In the data rows, the value 50 means zero.
Some points, each followed by its number:
tensor([45, 45, 41, 51, 60, 51, 29, 44, 57, 55, 73, 28, 55, 37, 43, 50, 50, 20, 52, 50, 45, 43, 53,
        53, 52, 42, 44, 44, 46, 58, 49, 40, 58, 35, 48, 51, 40, 46, 55, 52, 65, 24, 51, 68, 55, 50,
        23, 74, 35, 40, 43, 65, 38, 50, 45, 40, 49, 43, 58, 55, 48, 49, 48, 43, 53]) 0
tensor([57, 66, 45, 47, 30, 55, 59, 58, 36, 24, 45, 65, 61, 50, 50, 45, 60, 28, 46, 51, 61, 41, 67,
        68, 45, 54, 41, 50, 57, 53, 58, 63, 51, 53, 65, 49, 57, 53, 68, 29, 53, 41, 58, 46, 34, 58,
        44, 55, 61, 67, 53, 20, 43, 58, 55, 43, 59, 59, 45, 49, 41, 49, 48, 49, 55]) 1
tensor([49, 45, 47, 44, 68, 47, 60, 35, 32, 38, 44, 46, 43, 61, 47, 42, 64, 65, 47, 50, 46, 63, 48,
        51, 53, 39, 51, 37, 63, 45, 54, 45, 44, 58, 48, 29, 47, 45, 51, 40, 40, 59, 48, 47, 58, 54,
        46, 46, 65, 36, 64, 48, 58, 47, 35, 51, 62, 42, 46, 56, 61, 46, 51, 82, 60]) 2
tensor([49, 55, 36, 67, 60, 57, 50, 67, 59, 57, 43, 44, 57, 32, 50, 58, 42, 57, 51, 52, 42, 49, 39,
        44, 50, 55, 47, 48, 44, 64, 42, 48, 52, 50, 52, 61, 67, 54, 60, 58, 35, 51, 50, 49, 63, 47,
        44, 46, 51, 79, 39, 55, 52, 44, 62, 66, 44, 45, 45, 55, 54, 45, 45, 43, 59]) 3
tensor([54, 40, 31, 39, 73, 51, 55, 41, 29, 36, 41, 50, 38, 52, 50, 52, 62, 69, 42, 50, 69, 59, 38,
        56, 46, 39, 54, 46, 54, 49, 44, 51, 47, 52, 29, 46, 50, 56, 22, 37, 54, 60, 35, 39, 41, 29,
        39, 53, 56, 34, 54, 41, 62, 53, 44, 50, 38, 60, 44, 52, 52, 47, 55, 67, 36]) 4
tensor([51, 47, 63, 46, 57, 55, 34, 33, 48, 46, 46, 49, 47, 60, 54, 49, 40, 66, 47, 49, 67, 47, 44,
        46, 52, 49, 51, 53, 44, 43, 40, 57, 51, 56, 53, 41, 68, 57, 45, 53, 66, 39, 46, 47, 41, 44,
        64, 46, 35, 35, 46, 76, 47, 46, 64, 77, 41, 57, 42, 56, 37, 50, 55, 45, 44]) 5
tensor([53, 65, 51, 40, 57, 46, 68, 51, 59, 56, 41, 48, 43, 55, 53, 50, 49, 63, 43, 48, 38, 47, 68,
        46, 66, 52, 49, 39, 71, 40, 50, 42, 42, 53, 73, 50, 43, 21, 69, 45, 49, 59, 59, 47, 51, 59,
        52, 57, 86, 41, 79, 39, 53, 45, 31, 45, 60, 34, 48, 46, 56, 51, 46, 88, 51]) 6
tensor([50, 53, 38, 52, 60, 50, 68, 39, 58, 57, 41, 45, 58, 46, 46, 58, 48, 56, 50, 44, 41, 68, 62,
        44, 48, 45, 53, 49, 60, 68, 50, 44, 47, 55, 51, 54, 52, 51, 55, 51, 64, 48, 34, 48, 35, 35,
        33, 52, 52, 38, 67, 67, 42, 55, 45, 77, 39, 45, 48, 53, 30, 59, 62, 53, 51]) 7
tensor([65, 69, 44, 26, 35, 56, 57, 49, 45, 57, 45, 80, 49, 58, 48, 59, 47, 43, 36, 49, 74, 62, 51,
        74, 52, 43, 63, 66, 52, 54, 36, 67, 54, 43, 63, 41, 53, 68, 33, 55, 40, 63, 45, 37, 49, 37,
        59, 51, 58, 39, 39, 39, 44, 60, 50, 52, 33, 51, 50, 47, 61, 35, 42, 68, 50]) 8
tensor([36, 37, 52, 53, 69, 42, 55, 38, 43, 34, 47, 38, 47, 70, 47, 43, 44, 52, 58, 50, 30, 68, 56,
        30, 45, 63, 38, 54, 48, 46, 65, 40, 46, 54, 50, 51, 70, 58, 62, 50, 51, 47, 62, 61, 54, 43,
        52, 32, 52, 50, 36, 73, 57, 42, 64, 43, 35, 50, 33, 54, 51, 60, 53, 44, 64]) 9
tensor([57, 36, 56, 46, 54, 51, 66, 40, 53, 44, 49, 47, 66, 49, 50, 57, 45, 65, 48, 53, 55, 58, 41,
        44, 45, 50, 44, 43, 57, 53, 56, 50, 50, 50, 47, 59, 67, 61, 36, 53, 65, 41, 57, 50, 47, 69,
        60, 48, 62, 42, 59, 44, 67, 30, 62, 59, 59, 57, 52, 50, 44, 57, 53, 48, 29]) 10
tensor([43, 44, 65, 51, 70, 50, 47, 33, 40, 36, 47, 38, 43, 44, 48, 66, 67, 59, 56, 48, 63, 46, 47,
        47, 48, 49, 44, 62, 41, 43, 67, 43, 52, 66, 50, 62, 42, 46, 38, 44, 37, 38, 46, 52, 49, 39,
        63, 44, 45, 38, 58, 43, 37, 44, 37, 30, 61, 48, 43, 54, 43, 57, 50, 42, 33]) 11
tensor([51, 49, 41, 69, 60, 50, 55, 66, 43, 36, 48, 43, 62, 50, 49, 47, 44, 63, 57, 50, 32, 51, 29,
        44, 47, 54, 54, 47, 54, 54, 54, 42, 55, 56, 52, 40, 65, 54, 69, 42, 38, 52, 57, 47, 60, 45,
        49, 48, 54, 78, 42, 37, 46, 55, 59, 52, 62, 44, 51, 49, 56, 52, 42, 46, 65]) 12
tensor([60, 39, 54, 32, 31, 58, 42, 47, 41, 17, 49, 71, 56, 52, 51, 47, 50, 37, 45, 54, 59, 41, 63,
        69, 50, 54, 40, 59, 49, 50, 41, 50, 58, 47, 44, 48, 52, 57, 42, 47, 59, 59, 41, 44, 64, 52,
        59, 49, 48, 38, 52, 22, 77, 41, 59, 45, 54, 54, 44, 44, 71, 47, 61, 46, 41]) 13
tensor([48, 55, 43, 47, 34, 45, 39, 39, 59, 72, 84, 30, 57, 47, 47, 51, 48, 23, 52, 45, 31, 43, 71,
        51, 51, 36, 52, 39, 48, 49, 46, 46, 47, 31, 55, 55, 53, 49, 44, 54, 39, 56, 39, 62, 54, 59,
        46, 75, 38, 37, 38, 68, 41, 49, 52, 50, 53, 50, 69, 53, 52, 51, 54, 46, 47]) 14
tensor([53, 56, 57, 83, 35, 49, 42, 84, 53, 46, 45, 61, 47, 40, 44, 56, 63, 27, 54, 48, 58, 34, 44,
        62, 50, 50, 39, 52, 32, 55, 45, 48, 47, 52, 72, 57, 45, 51, 36, 50, 68, 41, 70, 52, 54, 60,
        56, 52, 49, 99, 38, 34, 54, 48, 49, 32, 57, 51, 44, 52, 52, 49, 37, 41, 36]) 15
tensor([38, 52, 52, 88, 61, 50, 57, 84, 46, 47, 47, 37, 54, 34, 52, 43, 65, 57, 58, 51, 44, 50, 57,
        45, 50, 53, 45, 42, 42, 56, 42, 34, 52, 67, 49, 41, 54, 44, 34, 55, 53, 50, 51, 55, 62, 57,
        48, 47, 58, 99, 40, 52, 54, 40, 55, 57, 57, 40, 43, 52, 46, 53, 54, 42, 30]) 16
tensor([52, 52, 41, 47, 59, 51, 51, 35, 20,  0, 43, 48, 51, 45, 42, 49, 43, 62, 53, 48, 44, 59, 36,
        43, 47, 50, 53, 52, 49, 56, 52, 47, 52, 57, 53, 41, 49, 50, 55, 39, 40, 48, 37, 47, 35, 30,
        48, 49, 46, 46, 41, 46, 36, 62, 41, 53, 50, 57, 40, 54, 37, 60, 49, 51, 60]) 17
tensor([54, 49, 61, 57, 56, 56, 41, 51, 47, 28, 48, 44, 61, 44, 72, 58, 43, 60, 56, 51, 45, 42, 28,
        45, 48, 52, 45, 44, 51, 53, 56, 44, 55, 56, 65, 60, 73, 57, 54, 47, 59, 55, 53, 50, 63, 51,
        57, 45, 32, 63, 42, 45, 59, 45, 87, 42, 63, 43, 42, 50, 61, 48, 49, 40, 50]) 18
tensor([53, 69, 48, 44, 39, 58, 53, 36, 69, 91, 77, 63, 53, 54, 53, 30, 58, 26, 53, 53, 74, 37, 58,
        64, 48, 48, 37, 49, 52, 55, 44, 59, 51, 51, 59, 39, 56, 56, 50, 57, 64, 40, 56, 44, 49, 51,
        41, 51, 46, 37, 58, 55, 51, 41, 56, 48, 64, 60, 69, 49, 47, 50, 57, 42, 45]) 19
tensor([62, 54, 47, 43, 31, 46, 61, 38, 45, 44, 45, 64, 48, 55, 46, 61, 61, 33, 47, 49, 44, 48, 52,
        67, 49, 50, 52, 46, 57, 45, 47, 55, 46, 50, 56, 55, 42, 55, 71, 42, 51, 50, 56, 46, 51, 47,
        59, 52, 56, 35, 65, 29, 72, 74, 42, 41, 49, 49, 45, 51, 57, 44, 42, 52, 67]) 20
tensor([54, 51, 60, 48, 37, 56, 52, 36, 10,  0, 44, 62, 63, 58, 44, 26, 57, 27, 53, 53, 59, 47, 57,
        61, 50, 47, 39, 45, 52, 53, 49, 54, 53, 53, 60, 33, 52, 52, 49, 34, 48, 55, 42, 46, 67, 29,
        60, 46, 58, 36, 49, 27, 66, 46, 49, 41, 63, 34, 44, 54, 60, 37, 59, 57, 50]) 21
tensor([62, 39, 42, 31, 33, 63, 38, 38, 56, 62, 53, 49, 35, 31, 54, 58, 36, 67, 49, 58, 69, 41, 43,
        52, 44, 51, 57, 76, 32, 41, 36, 55, 50, 37, 27, 53, 39, 58, 38, 55, 63, 48, 49, 38, 44, 64,
        50, 50, 45, 33, 54, 50, 58, 61, 35, 42, 56, 74, 51, 47, 51, 55, 40, 38, 41]) 22
tensor([58, 38, 42, 72, 54, 48, 31, 80, 48, 45, 49, 54, 57, 49, 48, 21, 37, 71, 43, 45, 38, 40, 56,
        53, 52, 47, 57, 54, 41, 54, 40, 44, 53, 54, 47, 24, 61, 62, 59, 51, 44, 58, 58, 47, 60, 52,
        41, 47, 36, 89, 27, 37, 43, 55, 48, 50, 58, 30, 47, 55, 58, 29, 35, 51, 67]) 23
tensor([44, 31, 44, 55, 41, 39, 30, 61, 46, 58, 42, 51, 39, 67, 61, 44, 36, 66, 40, 46, 57, 56, 42,
        35, 45, 47, 48, 57, 40, 51, 56, 56, 47, 42, 33, 38, 68, 64, 46, 58, 58, 75, 62, 53, 45, 42,
        50, 37, 25, 58, 30, 76, 55, 58, 67, 70, 58, 50, 42, 51, 47, 38, 43, 52, 61]) 24
tensor([59, 33, 56, 40, 72, 54, 50, 43, 33, 12, 43, 62, 58, 60, 51, 39, 55, 26, 51, 52, 65, 43, 71,
        69, 44, 48, 45, 53, 55, 59, 40, 44, 53, 53, 27, 46, 60, 55, 34, 37, 56, 59, 31, 44, 54, 51,
        50, 53, 54, 37, 63, 18, 44, 64, 64, 36, 51, 57, 45, 43, 54, 47, 57, 46, 38]) 25
tensor([41, 42, 42, 41, 37, 50, 56, 40, 41, 47, 41, 46, 38, 80, 46, 68, 41, 58, 48, 45, 45, 64, 46,
        31, 57, 56, 61, 44, 62, 29, 45, 62, 55, 48, 44, 60, 33,  1, 35, 47, 62, 32, 28, 54, 54, 56,
        47, 36, 60, 35, 48, 70, 40, 43, 13, 85, 33, 63, 60, 48, 58, 49, 51, 75, 40]) 26
tensor([50, 49, 68, 75, 33, 45, 48, 81, 45, 35, 49, 30, 56, 45, 43, 54, 49, 22, 45, 42, 31, 49, 33,
        55, 52, 40, 39, 43, 50, 48, 37, 36, 45, 31, 53, 43, 57, 57, 49, 42, 37, 48, 59, 67, 62, 48,
        62, 77, 47, 87, 34, 37, 42, 33, 50, 55, 32, 30, 40, 59, 63, 46, 54, 50, 49]) 27
tensor([58, 49, 41, 42, 41, 51, 65, 47, 47, 57, 40, 71, 50, 60, 48, 76, 58, 33, 46, 47, 50, 60, 44,
        65, 43, 44, 51, 56, 48, 63, 64, 51, 50, 50, 44, 62, 58, 58, 55, 56, 47, 49, 32, 40, 35, 58,
        45, 52, 47, 49, 40, 39, 58, 62, 55, 54, 48, 60, 41, 49, 40, 48, 58, 55, 64]) 28
tensor([48, 49, 32, 41, 69, 62, 29, 42, 61, 70, 99, 33, 56, 31, 56, 58, 52, 24, 48, 49, 51, 31, 44,
        56, 51, 40, 58, 55, 50, 56, 33, 56, 55, 20, 43, 59, 48, 53, 66, 53, 36, 66, 46, 61, 44, 44,
        38, 76, 13, 34, 55, 60, 61, 44, 45, 53, 42, 46, 99, 51, 42, 54, 44, 29, 54]) 29
tensor([57, 44, 36, 45, 36, 56, 56, 39, 53, 51, 44, 69, 32, 54, 46, 46, 56, 32, 48, 48, 57, 53, 30,
        69, 47, 45, 48, 52, 45, 43, 41, 61, 55, 53, 52, 46, 29, 52, 46, 56, 50, 46, 59, 42, 36, 55,
        43, 49, 45, 35, 40, 39, 54, 69, 41, 38, 64, 60, 42, 52, 35, 44, 44, 49, 46]) 30
tensor([50, 48, 57, 46, 36, 48, 71, 42, 62, 59, 44, 60, 52, 52, 48, 42, 66, 28, 55, 51, 48, 50, 83,
        62, 57, 59, 50, 40, 64, 42, 55, 60, 45, 53, 33, 52, 42, 37, 72, 51, 46, 42, 46, 48, 36, 57,
        50, 54, 63, 42, 84, 52, 48, 47, 50, 38, 45, 60, 45, 48, 36, 59, 57, 45, 56]) 31
tensor([45, 39, 34, 79, 34, 40, 44, 80, 44, 41, 47, 44, 41, 64, 47, 60, 37, 60, 54, 51, 60, 64, 49,
        34, 46, 56, 42, 49, 38, 48, 46, 57, 46, 44, 42, 58, 63, 58, 62, 50, 59, 51, 42, 54, 41, 40,
        43, 37, 44, 96, 30, 67, 42, 55, 50, 51, 54, 60, 44, 49, 43, 42, 67, 46, 74]) 32
tensor([47, 61, 61, 50, 63, 44, 41, 57, 52, 50, 43, 48, 46, 39, 46, 57, 49, 62, 52, 46, 46, 29, 44,
        46, 43, 51, 44, 57, 44, 48, 59, 42, 45, 54, 60, 68, 47, 47, 38, 44, 68, 50, 56, 48, 36, 54,
        53, 54, 43, 61, 45, 38, 40, 44, 52, 30, 51, 39, 45, 51, 42, 54, 51, 40, 28]) 33
tensor([43, 21, 45, 45, 38, 44, 32, 54, 48, 54, 43, 55, 47, 59, 46, 54, 35, 64, 45, 52, 66, 53, 48,
        35, 46, 55, 48, 49, 31, 51, 46, 71, 44, 44, 24, 54, 61, 59, 41, 57, 55, 61, 56, 52, 38, 49,
        47, 35, 35, 54, 34, 71, 48, 75, 58, 66, 58, 69, 42, 47, 42, 41, 39, 50, 56]) 34
tensor([55, 61, 66, 39, 33, 52, 54, 42, 58, 60, 51, 66, 41, 51, 50, 64, 58, 30, 51, 54, 40, 41, 38,
        64, 69, 53, 62, 50, 53, 38, 60, 56, 44, 45, 53, 57, 33, 45, 64, 54, 59, 45, 56, 46, 40, 48,
        83, 53, 59, 40, 71, 40, 61, 64, 38, 47, 61, 52, 56, 49, 39, 53, 37, 45, 64]) 35
tensor([51, 61, 40, 42, 38, 48, 65, 43, 51, 50, 43, 66, 42, 39, 49, 62, 61, 28, 54, 54, 41, 54, 58,
        63, 48, 54, 54, 58, 42, 52, 57, 56, 45, 49, 52, 70, 37, 46, 69, 52, 55, 55, 48, 45, 50, 52,
        38, 55, 56, 35, 77, 42, 66, 77, 53, 48, 52, 57, 45, 42, 48, 52, 53, 40, 64]) 36
tensor([51, 56, 48, 45, 58, 44, 29, 33, 55, 61, 86, 34, 50, 45, 44, 54, 49, 27, 48, 43, 37, 39, 54,
        56, 49, 34, 55, 54, 45, 49, 43, 42, 51, 32, 61, 39, 41, 51, 43, 55, 50, 59, 54, 62, 50, 41,
        53, 76, 22, 34, 32, 63, 45, 53, 32, 50, 57, 38, 73, 53, 56, 41, 45, 46, 45]) 37
tensor([57, 51, 45, 39, 37, 57, 44, 60, 51, 51, 43, 77, 31, 65, 99, 49, 50, 40, 46, 50, 49, 55, 41,
        68, 47, 46, 66, 65, 51, 51, 42, 69, 58, 45, 28, 56, 69, 71, 59, 52, 36, 57, 28, 39, 33, 49,
        46, 52, 50, 56, 43, 69, 48, 68, 99, 62, 43, 70, 56, 40, 38, 46, 55, 49, 68]) 38
tensor([50, 52, 52, 49, 62, 47, 65, 39, 38, 47, 45, 53, 50, 66, 46, 43, 39, 64, 44, 43, 39, 66, 57,
        46, 52, 46, 47, 46, 67, 50, 54, 42, 51, 56, 55, 38, 58, 58, 56, 45, 39, 58, 55, 51, 66, 52,
        48, 52, 99, 31, 65, 58, 39, 48, 49, 42, 60, 36, 41, 54, 64, 45, 42, 99, 61]) 39
Which two points above are nearest to each new point, looking only along the 7 directions in which the numbered points spread most? Their numbers follow each, nearest first.
tensor([36, 52, 70, 51, 31, 53, 36, 35, 58, 50, 95, 38, 65, 40, 48, 49, 68, 57, 54, 54, 30, 32, 57,
        42, 54, 63, 46, 46, 49, 43, 48, 34, 46, 73, 67, 40, 38, 45, 72, 49, 66, 46, 64, 65, 65, 51,
        54, 37, 42, 43, 68, 53, 58, 37, 38, 44, 54, 35, 82, 58, 56, 60, 53, 39, 51]) : 0 14
tensor([56, 70, 59, 43, 31, 61, 42, 42, 67, 86, 88, 62, 51, 49, 52, 51, 56, 28, 46, 55, 48, 32, 56,
        64, 50, 53, 49, 46, 50, 52, 38, 45, 54, 48, 64, 48, 55, 59, 34, 57, 47, 47, 53, 47, 55, 59,
        59, 52, 39, 40, 56, 50, 42, 49, 52, 49, 34, 40, 79, 51, 55, 49, 46, 40, 25]) : 19 14
tensor([42, 53, 49, 46, 61, 52, 72, 44, 53, 59, 44, 43, 55, 76, 48, 58, 47, 54, 49, 51, 48, 74, 54,
        31, 52, 61, 55, 43, 60, 52, 49, 47, 54, 42, 44, 55, 41, 49, 43, 48, 45, 55, 46, 58, 67, 37,
        41, 38, 54, 39, 51, 69, 42, 52, 50, 69, 29, 46, 48, 48, 69, 48, 48, 54, 43]) : 7 2
tensor([49, 53, 55, 69, 59, 53, 47, 75, 51, 51, 46, 44, 65, 33, 52, 71, 45, 60, 54, 57, 57, 30, 26,
        39, 51, 59, 55, 48, 47, 51, 58, 64, 50, 51, 51, 70, 64, 52, 48, 50, 46, 41, 41, 56, 37, 49,
        61, 48, 53, 92, 42, 33, 48, 45, 63, 46, 36, 66, 52, 48, 32, 64, 65, 38, 35]) : 33 16
tensor([54, 45, 45, 71, 62, 36, 33, 77, 39, 44, 42, 54, 51, 47, 43, 35, 42, 73, 47, 43, 43, 48, 29,
        52, 46, 42, 51, 50, 43, 55, 45, 35, 46, 55, 40, 21, 61, 54, 46, 43, 35, 55, 57, 39, 60, 59,
        49, 55, 34, 79, 31, 46, 43, 46, 52, 46, 49, 31, 41, 51, 73, 38, 45, 53, 58]) : 23 12
tensor([50, 60, 52, 50, 61, 47, 43, 57, 51, 62, 47, 29, 57, 39, 67, 45, 49, 25, 50, 53, 40, 46, 41,
        55, 46, 44, 51, 50, 47, 63, 42, 36, 49, 27, 48, 38, 74, 59, 58, 50, 49, 51, 57, 61, 66, 70,
        48, 75, 42, 61, 44, 60, 58, 45, 79, 48, 59, 40, 45, 45, 70, 51, 46, 43, 57]) : 3 12
tensor([54, 44, 54, 43, 59, 45, 63, 40, 63, 61, 45, 47, 53, 56, 48, 63, 45, 63, 50, 44, 58, 56, 70,
        47, 46, 51, 47, 39, 60, 48, 62, 53, 53, 57, 49, 63, 51, 50, 55, 67, 64, 41, 48, 47, 36, 43,
        61, 48, 57, 38, 41, 62, 49, 45, 50, 45, 56, 55, 47, 48, 38, 55, 55, 50, 51]) : 7 10
tensor([52, 47, 47, 45, 38, 48, 57, 41, 53, 52, 55, 65, 41, 61, 50, 42, 60, 29, 54, 52, 58, 51, 47,
        63, 64, 52, 48, 48, 58, 40, 49, 49, 45, 53, 44, 46, 34, 25, 38, 50, 37, 41, 66, 47, 50, 60,
        45, 53, 59, 35, 75, 41, 40, 54, 28, 42, 57, 59, 65, 49, 47, 55, 37, 54, 39]) : 35 30
tensor([47, 50, 46, 57, 61, 48, 55, 42, 61, 67, 98, 39, 55, 43, 49, 47, 49, 57, 54, 47, 59, 40, 84,
        40, 52, 56, 44, 51, 55, 40, 44, 45, 49, 59, 39, 57, 37, 19, 52, 50, 61, 38, 51, 49, 44, 47,
        41, 46, 52, 40, 80, 55, 51, 39, 27, 38, 49, 43, 96, 51, 33, 59, 54, 39, 34]) : 0 14
tensor([45, 27, 44, 34, 70, 47, 38, 43, 48, 51, 41, 51, 39, 32, 50, 49, 38, 61, 43, 52, 69, 46, 27,
        34, 49, 57, 52, 67, 42, 52, 58, 64, 43, 37, 25, 45, 34, 51, 34, 47, 48, 58, 60, 53, 33, 53,
        50, 39, 42, 33, 33, 45, 50, 46, 37, 49, 40, 66, 50, 49, 40, 56, 55, 46, 42]) : 5 22
tensor([52, 52, 33, 44, 41, 51, 63, 39, 57, 62, 41, 48, 54, 59, 46, 43, 43, 65, 52, 47, 39, 64, 50,
        49, 44, 45, 59, 54, 60, 59, 49, 45, 54, 51, 53, 32, 59, 61, 58, 56, 49, 60, 47, 45, 53, 44,
        39, 51, 59, 38, 47, 59, 42, 52, 57, 48, 33, 48, 45, 49, 53, 56, 59, 64, 66]) : 7 2
tensor([54, 41, 67, 72, 57, 45, 42, 70, 52, 55, 48, 46, 54, 36, 49, 38, 44, 62, 54, 50, 60, 49, 49,
        42, 48, 50, 47, 40, 46, 68, 53, 47, 51, 60, 45, 42, 58, 50, 38, 52, 55, 42, 42, 50, 44, 49,
        57, 49, 50, 80, 38, 69, 35, 44, 55, 59, 53, 52, 48, 50, 38, 57, 60, 49, 36]) : 3 16
tensor([55, 52, 73, 46, 28, 62, 35, 36, 48, 16, 51, 61, 71, 50, 47, 35, 58, 23, 55, 57, 50, 31, 70,
        59, 51, 60, 45, 51, 50, 45, 47, 55, 53, 52, 60, 46, 58, 55, 54, 43, 65, 27, 54, 54, 42, 73,
        92, 47, 33, 42, 55, 26, 40, 64, 53, 49, 64, 66, 43, 56, 31, 54, 34, 37, 44]) : 13 1
tensor([46, 40, 66, 52, 61, 45, 69, 32, 47, 45, 46, 39, 59, 49, 45, 31, 47, 57, 62, 52, 55, 63, 80,
        40, 66, 52, 41, 46, 65, 43, 51, 31, 45, 58, 49, 39, 41, 25, 36, 45, 60, 38, 49, 46, 47, 72,
        62, 49, 67, 42, 78, 61, 64, 36, 32, 47, 64, 48, 42, 54, 41, 63, 66, 58, 29]) : 11 10
tensor([40, 53, 58, 44, 39, 53, 59, 42, 61, 68, 45, 47, 57, 73, 46, 61, 43, 60, 50, 48, 38, 64, 68,
        30, 51, 61, 61, 53, 55, 41, 76, 60, 55, 46, 51, 60, 45, 48, 44, 61, 44, 41, 38, 59, 58, 53,
        56, 34, 55, 33, 41, 85, 50, 45, 48, 84, 56, 63, 49, 50, 58, 50, 41, 57, 48]) : 7 26
tensor([52, 50, 61, 46, 60, 52, 64, 45, 51, 57, 47, 49, 57, 32, 47, 51, 41, 65, 52, 54, 53, 61, 57,
        45, 51, 55, 45, 48, 49, 67, 51, 58, 53, 53, 29, 65, 43, 49, 67, 52, 38, 38, 66, 51, 56, 59,
        47, 51, 54, 36, 67, 56, 52, 36, 55, 79, 43, 52, 50, 47, 52, 49, 40, 45, 65]) : 7 10
tensor([41, 46, 54, 53, 74, 50, 40, 63, 54, 70, 47, 46, 53, 63, 53, 44, 38, 58, 48, 56, 43, 57, 55,
        31, 49, 60, 54, 60, 40, 48, 43, 53, 48, 44, 42, 37, 66, 59, 42, 58, 56, 42, 36, 51, 60, 30,
        48, 31, 42, 66, 39, 84, 50, 49, 66, 88, 42, 62, 42, 49, 60, 53, 51, 47, 45]) : 24 5
tensor([58, 43, 59, 37, 53, 57, 52, 42, 42, 32, 47, 52, 45, 39, 48, 44, 39, 65, 50, 55, 61, 61, 36,
        47, 45, 52, 53, 56, 53, 53, 51, 59, 51, 45, 42, 44, 50, 56, 34, 44, 43, 43, 43, 43, 41, 52,
        63, 52, 56, 37, 50, 42, 52, 45, 53, 65, 46, 73, 44, 50, 45, 56, 61, 50, 37]) : 4 10
tensor([69, 33, 60, 36, 62, 54, 24, 36, 43, 61, 52, 78, 34, 51, 43, 30, 47, 42, 40, 49, 85, 51, 37,
        78, 47, 30, 48, 70, 22, 54, 29, 69, 52, 41, 32, 20, 42, 63, 34, 61, 55, 61, 34, 28, 60, 55,
        79, 49, 21, 20, 37, 56, 75, 48, 24, 56, 61, 53, 45, 56, 69, 32, 66, 60, 62]) : 8 22
tensor([60, 44, 39, 67, 52, 51, 41, 72, 44, 40, 47, 52, 47, 46, 44, 45, 37, 67, 48, 49, 44, 55, 28,
        50, 44, 42, 47, 51, 41, 47, 44, 45, 50, 46, 50, 38, 55, 59, 49, 45, 43, 55, 59, 39, 63, 54,
        54, 49, 42, 87, 30, 43, 47, 51, 44, 57, 41, 41, 41, 53, 65, 35, 41, 52, 62]) : 23 12
tensor([49, 65, 56, 47, 60, 52, 64, 44, 65, 65, 43, 43, 59, 48, 52, 47, 45, 57, 54, 60, 49, 51, 67,
        40, 46, 59, 53, 47, 60, 55, 54, 43, 45, 56, 63, 68, 57, 47, 66, 56, 49, 68, 65, 51, 60, 56,
        46, 48, 67, 42, 49, 51, 54, 54, 68, 42, 43, 46, 47, 42, 54, 63, 43, 48, 54]) : 7 31
tensor([47, 42, 37, 45, 54, 48, 58, 36, 44, 31, 45, 45, 47, 54, 46, 49, 61, 62, 50, 51, 34, 63, 42,
        47, 51, 48, 54, 38, 55, 40, 60, 46, 47, 66, 52, 52, 42, 49, 62, 46, 37, 49, 52, 57, 61, 41,
        52, 39, 59, 40, 63, 40, 49, 57, 43, 44, 62, 47, 47, 51, 52, 45, 39, 59, 67]) : 2 17
tensor([31, 74, 62, 59, 73, 42, 41, 61, 51, 47, 40, 36, 48, 60, 50, 56, 51, 49, 55, 50, 45, 37, 59,
        22, 50, 66, 52, 40, 52, 53, 74, 48, 43, 52, 69, 71, 66, 44, 47, 36, 51, 31, 33, 65, 52, 36,
        46, 39, 42, 65, 46, 55, 55, 43, 77, 61, 46, 50, 46, 47, 46, 54, 48, 36, 32]) : 9 10
tensor([56, 44, 56, 47, 63, 50, 44, 50, 58, 77, 44, 52, 54, 47, 78, 47, 40, 69, 51, 54, 58, 53, 49,
        49, 44, 48, 57, 44, 46, 51, 92, 45, 57, 51, 43, 45, 65, 65, 33, 58, 57, 48, 41, 40, 50, 61,
        56, 45, 37, 54, 42, 67, 63, 49, 80, 47, 56, 61, 43, 46, 51, 56, 63, 46, 39]) : 5 10
tensor([53, 48, 34, 53, 59, 54, 40, 61, 56, 65, 54, 48, 54, 42, 48, 45, 40, 62, 54, 52, 35, 46, 63,
        50, 45, 50, 53, 45, 47, 51, 53, 45, 55, 51, 52, 44, 56, 52, 58, 58, 36, 57, 55, 45, 59, 45,
        35, 46, 47, 64, 39, 65, 42, 60, 56, 45, 58, 45, 46, 49, 57, 48, 39, 43, 64]) : 3 12
tensor([55, 63, 48, 42, 38, 46, 25, 44, 47, 52, 73, 73, 51, 67, 44, 58, 56, 33, 45, 46, 54, 37, 39,
        63, 47, 42, 43, 36, 45, 40, 41, 65, 47, 56, 64, 62, 44, 46, 55, 49, 46, 39, 61, 48, 44, 55,
        51, 55, 18, 43, 55, 71, 39, 67, 49, 82, 57, 54, 61, 52, 46, 39, 41, 47, 61]) : 19 30
tensor([56, 66, 53, 43, 37, 52, 57, 45, 42, 37, 44, 68, 49, 57, 50, 65, 58, 30, 47, 48, 69, 48, 51,
        65, 46, 48, 43, 39, 56, 50, 55, 64, 46, 54, 63, 63, 40, 48, 54, 34, 63, 50, 59, 44, 54, 27,
        55, 52, 54, 38, 63, 26, 45, 36, 44, 41, 41, 43, 44, 49, 54, 39, 52, 52, 54]) : 20 1
